One turning vector, and how many steps it has turned
The counts run from 0 to 271.
[-13  -4  -9  12   7   1  -6 -24 -14  10   8   8 -19  -4 -12  -2   5   7
   0  25 -22  19  -8   2 -42  -7 -17   8  19 -54  20  17 -17  10  14 -11
  -3  22  -1 -18  -7  40 -19 -10 -54  16 -11  -5  29 -27 -37  20  -8   1
  -1   0  24 -18  -4  -4  11   7 -25 -19 -26  -4 -16   0  29 -24  12  32
  -7 -19  17  -7 -17  -7  24 -21   4   4 -11 -10 -25] -> 217
[-38  -1  -7 -11   8   8  14  -9  36  20  14   4   5   2 -13  -3  -1  27
   2  26 -26  17  -7  -3 -33  19 -30  -4  37 -58  16  27  20  15  18   0
 -13   5  20   5   5  30 -13  19 -25  -1  -3  -1  -8 -30 -12  10  -6  -3
   4  -2  21 -32 -13  16 -13   5 -18 -19  13 -34   2 -20  29 -16  20  20
   1   7   1 -18 -15  -9  45  -5   6   1  -8   9  -9] -> 156
[-23  -7  -9   4   1 -28   8 -36 -11  -3  -3  27   4 -14  -1   4   1  -1
 -16  17 -22  22 -10  -9 -33   2 -25 -10  28 -46  27   3  -4  -4  11  -6
 -14  16  -2 -13  -5  37 -22   2 -52  -1  19  -1   0   3 -23  -9  -9  18
 -19   7  33 -12  -2  19   7  10 -26   4 -18 -18 -24 -11  31 -33  18  36
   4 -26  13 -10 -20 -30  32  -5 -22 -22  -3 -13 -15] -> 71
[-43 -15 -18   5  -2 -14   5 -39  -7 -14 -17   9  22   7  -3  -6  -6   4
 -11  14  -9  30 -30  -4 -27   5 -19 -20  24 -40  16 -15 -20  -4   4   8
  -4   5  -1  -1 -14  27 -18   5 -38 -17   2   9  -5  -1 -31  -3 -13  -3
  -5  16  23 -15  11  14  -2  22 -28   2 -12 -18 -17 -12  32 -41 -15  42
  -6  -5  12  -2 -24 -19  31 -19  -8  -9 -11 -12 -29] -> 126
[-28  -3   4  15  11  27   1  -4  -3   0 -14   3  -4   7 -31  -7  -8   5
  13  29 -39  -1 -24  -3 -22  -2 -34  -8  44 -66  19   1 -11  16 -13   5
  -9   5  15  -5   6  19  -8 -13 -46   6  15  14  10 -18  -4  26   0 -18
  -6  23  34 -14 -10  13   7  18 -16   6   5 -21 -10 -33  18 -13  13  31
   4   1  11  -5   8 -16  28  -2  27 -18   1   6 -22] -> 92
[-21  17  -2  11  19  -4  10 -32  11   2   8  26  22   5  -1   4 -12  -1
  -2  30 -32  25 -33   9 -20  -1  -4 -25  29 -33  -7   5 -18 -15 -18   6
  -8  12   5   7  -3  32 -12 -16 -30  -9   8  18  -1 -45 -28  11  -7 -10
  -3  22  28  -4  -1  36 -10  16 -24  -1 -17 -14 -25 -14  23  -2  -8  50
  23 -14   5  -6 -28  -6  43  11  26   5   0 -11 -16] -> 170
[-33 -11 -25   5   9   0  28 -22   5   4  -8  11  14  -5  16 -14   3   5
 -15  31 -23  14  -9  -7 -19  22 -14 -27  24 -39  23   7  -6 -14   9  -8
 -25  29  -5  -3   6  40   2   2 -16  -3  11  -8 -13 -17 -30  11 -18   3
 -35  22   1 -11 -12  13 -12  -8 -38   7  -8 -34 -23 -34  38 -25  24  38
  -9   6   9 -14 -17 -10  33  -4  21  -5   8   5 -10] -> 247
[-15   5 -20   1  41  -1  -7 -26  19   5  11  15  14   6   1 -13   0   5
  -2  22 -26 -11  16  -3 -23   8 -14 -11  23 -29  31   0 -22  -6 -10   0
 -26  15   5  -6   5  46 -19  12 -18  23   5 -10  -2  -6 -25  32 -12 -14
 -23  16  19 -14  -5   4   2  -6 -18  -6 -11 -11 -23 -27  24 -19  26  46
   1  -6  25 -10 -20   4  40   2  38 -23 -19 -38 -17] -> 58
[-23   1  -1  29  10  11   7 -11   0  14  -3  12 -18 -11 -24  -1  -1  19
   3  21 -28  25   3   5 -26  -6 -20 -17  23 -69  20   7 -29  -7 -16  -9
  -7  13   1   2  21  36  -6 -22 -41   2  15 -12  26 -16 -17  24 -12 -18
 -10  12  37  -1 -13  -9   6   1 -36   1 -21 -19  -8 -24   8 -35  15  23
   3 -12   1  -1  -4 -23  25 -12  13 -23   7   2 -28] -> 90
[-26  -9  -2  21  17 -16   6 -18  15   5   9  15   8   5  -5 -17  -3   3
  -9  20 -33   9 -21  -9 -49   3 -19  10  32 -76  14  -4 -31  17  -3  10
 -22  15  19  -1   3  10 -13   7 -14   8  17  10 -13 -38  -3  16  -6   2
 -10  19   4  14 -11  23 -11  12 -27  -7  -1 -16 -15 -20  18  -4  24  42
  19   0  13 -10  -9 -15  22  -5  10  -5   4  11 -33] -> 174
[-35  -8 -11   1   4  16   0 -25   3  19   1   5  -3  -9 -10  -1   0  13
  17  31 -22  18 -15  -1  -9   6 -20 -15  30 -40  22   6 -17  -2 -14  -2
 -27  11   1   4  20  39 -12 -18 -30  16  14 -11  20  -7 -11  31  -9 -27
 -32  17  28   2  -3  -2   5   2 -31   0   3 -30 -13 -47  21 -44  21  33
  -1   5   5   3  -8 -25   7 -21  30 -23  -7  -3 -23] -> 146
[-17 -15   9   3  11 -16  12 -18  -4 -19  -5  13  12  -2 -13   8   2  10
 -30  14 -25  -8   8 -12 -39  -1 -22  -7  44 -49  40  14  -2   2   3  -2
  -5   2   3 -12  -2  24 -10   3 -49   6  22   4   0  -1 -10  -1  -7  11
 -23  23  41  -9 -12  30   4   3 -16  19  -3 -28 -16  -6  24 -22  28  38
 -10  -3  -1  -8  -8 -15  51   9 -15 -19  12 -12  -4] -> 15
[-36   6  -9  -7   9  11   8 -19  12  -1   8   6  21   2 -15  -2 -19  13
  23  19 -15  34  -9   7 -19 -10 -21 -17  33 -55  28  -8 -25  10  -4   3
  -2  24  29   4   5  33 -23 -28 -45 -10   3  18  13 -13 -16  19  -5 -28
  -7  17  30 -13   2 -10  12  13 -37   5  -3 -22 -18 -24  27 -25   2  22
 -10  -1   6 -14  -1 -18  12 -22  18  -3  -9 -11 -24] -> 38
[-16   5 -19  10  14 -27  11 -33  17   9  10  14  17  -2   8  -1  -4  11
  -6  26 -20  18  -4 -10 -10   3  -7 -26  35 -43  24   9 -18 -10 -11  17
 -18  18  15  -3  13  30   4   7 -23  -6  23   7  13 -20 -11   3  -3  -5
 -27   9  11  -8   4  26 -21   1 -34  13   5 -29 -34 -30  29 -11  37  35
  18   5  10 -18 -28 -13  32 -25  22 -28   7 -26 -11] -> 64
[-22  -8 -18  -4  10   0  28 -25  16  -3  15  -2  32  -7 -19   7 -23  -1
   8  22 -36  29 -13   4 -17 -10  -5 -32  31 -42  16   0  -8   8  -3   7
   1  22   8  15   4  42 -31   2 -23  -8  16  -7 -17 -15 -23   2 -17 -18
   0  39  27  -3   3  18   1  -1 -26  10 -19 -31 -10 -15   9 -18  -3  35
  15 -11   6  -9  -6 -19  42  19   7  -7 -26 -26  -1] -> 259
[-44  -3 -17 -13  12 -15  29 -13  31   2  18  10  22  -8  -2  -1 -22  20
  -9   9  -4   1  -9 -19 -31  14  -5 -14  32 -53  34  17 -19 -11  -6  12
 -25  16  14   8  12  29 -13   0 -14  -9  14   8 -12 -16 -13  17 -17 -24
 -20  29  25   3  -8  12 -21  -9 -28   7   3 -33  -9 -29  29 -18  29  27
  -4  19 -10   1 -11  -8  55  -8   4  -7   8  -1  -6] -> 12
[-38   3  -1  -2  22   3   0 -23  13 -10  -1  16  16   7  -3  -3 -13  23
 -12   5  -8  28  -8  -7 -26   2 -26   7  37 -41  27  -5 -11 -14 -15  20
 -15  -9   8   6 -14  41 -18  19 -31 -11   4   8 -19  -8 -27   6 -14 -24
  -4   5  41 -14   8 -13  -4  17 -13  -6  -8 -11  -6 -14  32 -27 -19  29
  -7 -10   6   9 -12  -9  56   3 -16 -18  -4 -10 -27] -> 233
[  5  11   0  13  23 -25  18 -24   4   2  23  17  10   6  12   9 -13  -2
  -6  26 -33  14   1  10 -37  -7   3 -12  27 -47  14  22 -21 -14 -17   5
  -4   7   8  -5   5  29 -12  -4 -52  -7   9   7  21 -35 -30  10 -15  -5
  -1  12  37 -13   0  38  -4   7 -19   3  -5 -10 -12   6  31  -5  26  37
   8 -15  12 -20 -25   9  36  -7   5 -15  -3 -19 -16] -> 116
[-24 -11  11   3   3  17 -13 -23   7 -11   9   1  15   0 -37  11 -14   2
   1  26 -28  10 -38  -2 -43 -19 -23  -1  38 -33  26   2  -2  19  -8  22
 -10  -1  18  -1  -7  25 -17   3 -37  19  14  10  13 -33 -17  22  -3 -16
  11  21  33 -11 -11  17  -2  14 -10   5   4 -12 -12  -9  18  -3 -18  47
   8 -13  -1   1  -3 -15  43   7  19  -3 -17 -17 -11] -> 42
[-38  -3 -18 -24   8 -12   2 -24  21  -6  17   7  10 -20  -8  -5 -17   2
   7  24  -1  -4 -15 -14 -36  12 -19   2  33 -21  23   8 -13  -1  -4  16
 -34   9  -3   3  15  51 -15   5 -15   9  14   2  -5 -13 -29  32 -21 -23
 -18  22  24  -7 -10   0 -24  -2 -16  -3   3 -10 -34 -25  34 -18  16  34
   0  -3  -4  11 -17   6  60   9  17  -3 -12 -20  11] -> 240
[-19  -4  -4 -10   6  -9  33 -14  -9  -1  15   4   6  -6 -14 -11 -17 -17
   5  32 -26   4   0   5 -43  10 -21  -3  25 -45  14  11   2  14  20  -7
 -12   5  -7 -11  10  39 -26   3 -56   2 -16   4  -6  -7 -25  32 -29   6
  -7  18  24 -30 -18  20   3  10  -3   1   2 -17   2  -7  28 -22  22  29
 -16  -9  17 -17  -8   9  45  17   9  -3  -5   9  -4] -> 22
[-16 -13  17   9  12  12 -15 -18   7  -6  19   8   8  -1 -32  -4 -16   0
   0  29 -23  -3 -15  -3 -43  -8 -27   2  36 -53  35   0 -10  32  -2  13
 -14   0   8   4   7  23 -16  -7 -39  26   7   4  15 -30  -6  42  -5 -13
   5  23  32  -5 -17   9  -3  16 -15  -3   2  -9 -17  -5  15  -9   8  43
  -1 -13  -5  -3  -4  -8  38  13  16 -12 -16  -9  -9] -> 41
[-12  13   4  15  27  -6  10 -22  17  10  23  28  11   7 -11  -8 -11   2
  -7  23 -36   1 -11   8 -35  11   0  -2  19 -54  -2  15 -12  12  -3  -1
 -11   8   6   7  16  27 -13  11 -39  10  -4   9  -6 -52 -36  31 -15 -11
   3  22  16 -10 -14  21  -7  10 -11 -10 -10  -1 -12 -12  14   5  15  38
  10 -19  14  -6  -5  14  48  25  33 -10  -1  -4 -15] -> 168
[-23  -4   5  13  17   8  -4 -17   8  -4   6   8  13  14  11   1  -4   0
  -4  37 -38  26 -31   7 -38  -1 -22   3  33 -45   7  -1 -23  -7 -24  18
 -25   3  19  10 -25  17  -1   0 -12  -8  25  22   0 -38 -17   8   4 -15
   1  15  30  -2   5  27  -7  21 -11 -16  -1 -20 -12 -17  30  -8 -16  50
  22  -1   8 -16 -17 -12  26 -17   9   3  -7  -3 -23] -> 226
[-22  -3   0  28  10  14  -1 -11  -9   9  -7   4 -18   0 -28  -4   0  12
   5  26 -28  15  -6   2 -19  -6 -28 -14  35 -69  21   2 -20   8  -9  -4
 -11  17   9  -7  14  23  -4 -15 -40   8  16   4  23 -22  -6  33  -9 -19
  -6  23  24  -5 -17   4   2   9 -18  -2  -6 -20  -7 -31   8 -24  26  31
  -3  -2   6 -10   2 -21  20  -4  20 -25   8   0 -36] -> 91
[  0  -6   1 -12  13  -5  24 -17  20  -1  24   1  22  -2  -5   9 -18   1
   0  39 -37  15   2   5 -45 -10 -10  -9  35 -42  26   8   3  12   4   5
  -7   6   7   7   3  30 -35  16 -42  17   6 -11   5  -8 -16  25 -20  -1
   5  21  39 -17  -8  31  13   6 -10   3  -7 -26  16   1  15 -18  19  33
  -3 -19  11 -20 -16  -9  37   1  -3 -31 -25 -13 -12] -> 205
[  1 -10   8   8   5  15 -11 -23  11  12   9   4   5 -11 -25   8  -1  10
  -7  35 -34   0 -20  -3 -52  -7 -14 -11  38 -36  24  12 -10  13 -17  10
 -24   3   8  -6   8  25 -18   8 -29  22  26 -10  19 -12   2  20 -13  -7
 -11  18  37 -17 -15  12  -9  -2 -25  10  -7  -5  -3  -7   9 -13   6  47
  17 -14   2  -1 -25 -25  38  12   8 -21 -18 -13  -8] -> 97
[-27   3  -7  -5  26 -13  11  -8  26   4  13   6  19  15  -1  -7  -8  16
   6  14 -27  -9   0  -8 -36  18  -7   5  28 -60  17  14 -12  -5  -1   7
 -11   2  -1   1   9  41 -22   9 -40  10 -15   1  -7 -26 -30  39 -18 -26
   9  29  13 -13   3  13   2   3  -4 -23  -6  -9 -18 -17  29  -8   8  31
  -5   9  24  -6 -16  20  46   4  33   7 -12  -8 -21] -> 112
[-14   0 -12  -4   9   7  13  -8  24  23  14   2  -2  -4 -10  -2  -1  22
   1  35 -37  26  -7  -4 -34   1 -28  -5  43 -58  18  27  10  16   9  -4
 -13  10  27  -3  -4  34 -11  24 -30  -2  11   2  -1 -17   3  -8   1   8
   1  -2  24 -43  -8  24  -5   4 -22 -11   9 -30   8 -15  30 -11  30  22
   8  -7   9 -28 -15 -13  41 -17   1 -19 -10   6 -20] -> 155
[-28 -16  11   8  12 -24   7 -32   2 -16  18  27  10   0  -5 -10  -6  -2
 -29  14 -13   8  -5 -10 -58   7 -21  14  26 -61  33  -1 -14  14   8   7
 -24   3  -5   4  -8  19 -24  12 -38  11  -2  -5  -5 -32 -19  22 -16  19
 -10  15  18   6 -12  24   5  13 -21   2  -8 -18  -4   4  26 -11  20  45
 -10 -12  14  -1 -14 -15  38   1 -24  -8  -5   0 -22] -> 123
[ -5   5  -8   2  31 -16  -6  -8  12   6  -5   6   5  20  -4  -6   3   4
   2  17 -38  -8  10  -7 -37  11 -16   2  29 -57  26  15 -16  -2   9  -8
 -10   7  12 -19  -6  33 -10  -1 -49  16  -6   9  10   2 -19  14   3  -5
  -7   4  25 -29   5  24  15   0 -14 -23 -18 -10 -25 -12  34 -17  25  42
  -1  -5  35 -22 -21   5  32 -22  29 -10 -11 -17 -25] -> 110
[-32 -13  -3  13  18  -6   8 -16  17 -10   0  17  24  16   0 -16  -9   7
 -13  14 -33   6 -22  -8 -45  15 -24  -1  36 -68  22 -12 -24  13   0  13
 -23   7  23   7 -15  13 -14   2 -16  -5  14  15 -26 -37  -8  12  -4   7
  -4  25   4   4   0  27  -6  17 -26  -8  -2 -25 -19 -22  19   2   4  46
  14   1   8  -4   0 -17  35  -1  15   6  -5   6 -27] -> 175
[-21  -7  -3 -12   5  -6  10 -12  23   3  23  -1   6   0 -14  -1 -14  11
   4  17 -12  17   8   1 -47  -5 -26  -2  23 -64  30  21   4  27  26  -6
  -6  26  34 -12  -2  28 -10  -3 -34   4 -10   2  12 -30 -11  15  -7   3
  -5   9  26 -24  -8   7   5   5 -30  -7 -10 -28  -7   2  31 -17  33  25
  -9  -4   3 -19  -2 -16  35 -17   0  -4  -5  -2 -17] -> 211
[-22 -12 -19   0  -1  -1   9 -26  21   5   7  -3  25   4 -14   5   0  14
   2  27 -17  35 -27   5 -19  -8 -14 -35  30 -49  20  17   6   4  11   7
   0  25  24  -4  -6  33  -4  -8 -24 -10   1  -2  16 -21  -8 -15  -1  -3
  -5  12  29 -24  -7  22  -8  -4 -39   1  -5 -35 -11 -10  29 -28  13  38
   5   4  -4 -24 -21 -19  28 -25  10 -10 -17 -18 -12] -> 209
[-10  -3  -3 -10  21  16  -1 -14  37   3   6   8  16  -4 -14 -21   8  14
  -7  24 -17   6  -5  -5 -50   2 -30 -27  33 -48  30  15  -4   9   7 -11
 -18  23  24 -14  -8  31   1   7 -11  11   0   2   1 -16  -2  10  -7   8
 -23  10  28 -40 -30  10 -11 -12 -37  -7  -8 -21 -11   1  22 -18  27  42
 -12   5  12 -25 -19 -12  39   0  17 -17  -2   0 -13] -> 103
[-33 -13 -23  -1  -6 -17   7 -29 -11   7 -17  -3  12  -1 -14  -1   1   6
  -3  17 -12  10 -26 -18 -26  21 -10 -29  29 -43  30   4  -7   1  11  -4
 -14  17 -13 -21  14  39 -15  -1 -40   4  -1 -11   2   6 -21   9 -23  -6
 -24  28  13 -17  -3  11  -6  -5 -29   2  -8 -23 -29 -25  35 -44  19  31
  -8   8  16  -9 -28 -12  29 -13  14   1  -3  -2 -12] -> 19
[-20  -1   3  -1  -3  18  10  -9  16  11  -3  -8   6   0  -7  10  -6  23
  -3  44 -46  14 -36  -8 -46   4 -17  -4  39 -39  16  16  -2   7 -14  15
 -12  -7  14  -6  -8  25 -19  19 -37  -4  28   0   0 -15  -6   8 -11 -15
  16   3  44 -37  -1  21   0   6 -19 -12   1 -13   8 -13  27 -10  -1  33
  16  -9  14 -11 -33 -21  42  -9  -1   1 -12  12 -18] -> 99
[-23  -3  -7  12  36   0 -10 -12   9  -3  -5  13  -6   3  -3 -24   7  -1
  -2  23 -31  -8   3  -2 -40  17 -27   3  28 -61  19  -3 -43  -2 -14  -8
 -38  13   6 -14  -4  29 -12   2 -13  17   5   2   0   1 -16  34 -13  -9
 -24   9  16  -2 -14   3   0   2 -19 -17 -13  -9 -17 -27  14 -26  20  53
   3  -3  24  -3  -8  -7  30  -5  29 -20  -9  -1 -35] -> 2
[-32 -16  -4  -7   4 -11  17 -24   5   3  13   0  19  -4 -14  -5 -16 -10
   6  31 -17  12 -28  11 -36  12  -8 -18  22 -30   6  15   1  -1   9   0
 -14  12 -18  15  11  36 -14  -5 -27   2  -8 -11  -4 -26 -40  24 -22 -11
  -8  31  30 -18 -14  35  -7  -1  -4  -5 -12 -19  -1 -12  24 -37   1  43
  -4   4   2  -9 -17   8  49  12  19   7 -10  -1   5] -> 24
[-27  -9 -34   8   4 -11  24  -2  -2  -3  -6 -17   5 -10   3   8 -13  -3
  12  34 -33  32 -11  10 -29  -2 -12 -18  25 -46   9  15 -20  -4   3  -3
 -12  36  14   1 -19  44  -9 -16  -2 -16  22   7  -5  -7 -33 -13  -5 -12
   1  25  19   3   1  15  -1  -1 -22 -16 -29 -30 -11 -20  28 -21   2  36
  15   1   0 -19  -7 -12  37 -16  18  10 -16 -13 -13] -> 82
[ -4  -1  -7   7  17 -13  16 -12 -16  -3  -3   4  -1 -11   8   9   2  -7
 -21  35 -35   2  -9 -12 -45  -8 -13   4  45 -30  25  24  -4  -4  -1  -2
 -22   8  -2 -17  -2  40  -8  18 -34   6  33   8  12  -9 -31   0 -12   8
 -17   8  32 -23 -11  27 -13   1 -10   5  -1 -14 -18  -4  44  -4  22  36
  11 -20   9  -9 -25  -5  52  -4  -3 -14  -6 -12   1] -> 243
